(in the rows, 128 means zero)
One hidden turn or mirror swaps the rows below in pairs. Which row is each named row swapped with?
The rows were stretched afterwards, more along some directions than others.
bave: [125 114 131 139 114 146 158 141 109 164 167 149 133 108 140  97 120 159
 110 147 123]
Vata: [117 114 109 119 145 140 101 112 115 145 114 131 115 130 122 133 120 107
 142 125 130]
tas: [133 126  90 120 155 112 127 108 123 126 123 117  98 136 111 135 124  87
 127 128 122]
bome: [183 100 151 104 122 137 123 130  79 120 126 160  90 155 103 136 138 121
 153 107 117]
Febes: [181  72 147 113  97 132 168 111 112 133 166 156 117 141 126 103 121 139
 119 116 151]
pepif: [111 119 113 117 143 145 101 110 123 147 121 133 117 128 121 137 114 110
 145 125 135]
seno: [175 101 162  98 127 148 115 138  88 123 128 161  85 153 106 147 131 129
 158 109 112]
Fige: [183  71 142 117  94 130 170 112 110 140 170 157 119 149 132  96 126 136
 118 122 145]
Madi: [188  68 149 115 101 132 167 113 110 126 162 158 121 148 128  99 131 129
 123 121 148]
Bese: [196  75 153  91 106 133 157 113 108 132 172 145 104 187 110 145 130 129
 127 123 129]
Bada: [128  82 119 110 166 136 123 123 106 156 146 154 100 128 124 121 109 114
 123 160 111]
Dov: [137 124 152 109 144 150 138 128 106 116 116 161  96 108 114 126 137 122
 146 114 103]
gafu: [114  96 115 138 135 140 136 132 123 155 150 151 115 103 115 146 127 100
  94 153 122]
deto: [184  68 144 118  99 131 163 116 113 126 166 158 123 146 127 105 121 131
 123 122 150]
Poz: [214 103 126  96 125 114 140 112  88 135 146 130  82 170 103 133 133 121
 129 112 107]
Balen: [189 104 144 128 115 132 159 163 142 130 165 129 119 156 124 108 143 138
 107 153 129]
gemal: [149 107 110 117 132 115 112 112 109 125 108 127 102 147 126 125 152 110
 140 128 134]
salus: [112 124 105 124 147 132 103 109 115 141 114 125 127 121 122 129 122 109
 137 124 129]
Vav: [197 111 156  94 110 126 163 135  78 129 146 136  92 165 101 133 165 146
 131 135  97]
sipi: [136  88 125 132 137 130 131 137 104 139 140 153  99 127 116 131 142 106
 107 157 110]
tago: [143 117 119 144 116 126 166 145 158 131 166 128 124 143 123 116 142 131
 123 155 148]
zotod: [129 130 132 137 105 114 146 101 145 127 150 116 148 123 123 123 148 127
 111 117 146]
Riza: [170  88 127  92 158 113 136 122  91 142 145 143  86 140 119 109 123 125
 125 154  99]
dis: [141 116 130 127 114 154 144 136 121 145 174 157 116  98 116 112 104 166
 132 155 110]
vek: [130 110 144 116 122 156 132 129 117 134 161 158 111  98 120 112  99 157
 140 145 112]
Linek: [165  94 162 110 104 114 161 151 119 143 171 143  89 152 140 121 125 164
 109 139 112]
vol: [121 119 136 134  94 122 148  94 139 137 155 128 137 122 121 135 140 132
 107 113 143]
romu: [159 103 122 133  98 131 174 124 111 155 176 146 133 122 128  96 121 151
 107 130 141]
kagi: [149 111 115 131 119 121 141 134 140 140 170 133 172 128 143 113 134 121
  97 156 146]
Sinez: [176  92 157 102 129 146 126 141  78 128 127 163  84 160 103 145 131 123
 147 110 105]
baviv: [147  79 150 111 132 161 120 125 104 147 127 179  97 139 120 146 120 115
 140 106 134]
zif: [151 133  99 141 137 123 138 145 135 141 169 133 116 157  98 111 128 107
 122 159 119]
lil: [127 121 118 143 119 128 170 141 156 139 162 133 119 150 124 108 145 133
 129 156 144]
Nus: [141 100 119 122 130 127 122  95 125 154 149 118 145 115 118 146 103 103
  94 114 142]
Neza: [131 134 129 119 154 154 133 163  99 163 158 154 111 124 121 113 133 142
 113 168  97]
Tal: [168 100 145 116 153 131 103 151 106 135 146 134 107 124 125 121 114 120
  89 148 106]
baso: [134 139 100 142 145 122 127 144 126 156 169 136 115 150  98 116 110 107
 117 147 114]
muk: [147 118 119 140 119 128 172 141 155 137 165 131 122 157 117 110 151 124
 122 152 150]
kelef: [199  93 141 128 130 127 138 169 118 127 163 129 122 163 127 111 133 126
 104 161 117]
beko: [140 104 125 139 107 143 160 144 111 170 174 149 139 115 138 103 119 155
 102 148 130]
vit: [112 131 151 127 134 167 124 125 128 134 128 150 126  88 120 138 132 122
 131 121 113]
kol: [122 134 130 137 112 152 121 113 139 135 129 129 139  85 125 143 143 123
 112 122 126]
fop: [137 119 151 107 131 159 117 144 107 120 151 152 114 105 119 119 109 159
 148 159  97]
nusas: [199  88 145  94 116 127 148 113 119 121 168 135 117 188 106 145 138 123
 128 132 131]
Mer: [176  98 148 106 130 141 122 133  78 125 122 162  87 151 100 139 132 119
 153 105 114]
sog: [201  90 143 127 120 123 147 166 116 134 163 130 117 158 128 106 136 139
 102 158 117]
pive: [188 111 104 102 139 102 130 106  89 124 137 114  86 165 104 130 130 103
 132 125 109]
vogiz: [122 121 106 120 135 133  96 102 114 144 121 126 125 131 124 132 123 106
 138 118 135]
doz: [131 114 116 143 119 127 172 135 156 140 163 132 115 150 122 116 142 126
 126 151 152]
kepo: [166 122 102 147 118 122 139 142 140 145 172 130 122 144 107 108 129 117
 104 160 117]

baso swaps with fop
Linek swaps with kagi
Dov swaps with tas
Poz swaps with kol
Riza swaps with gafu

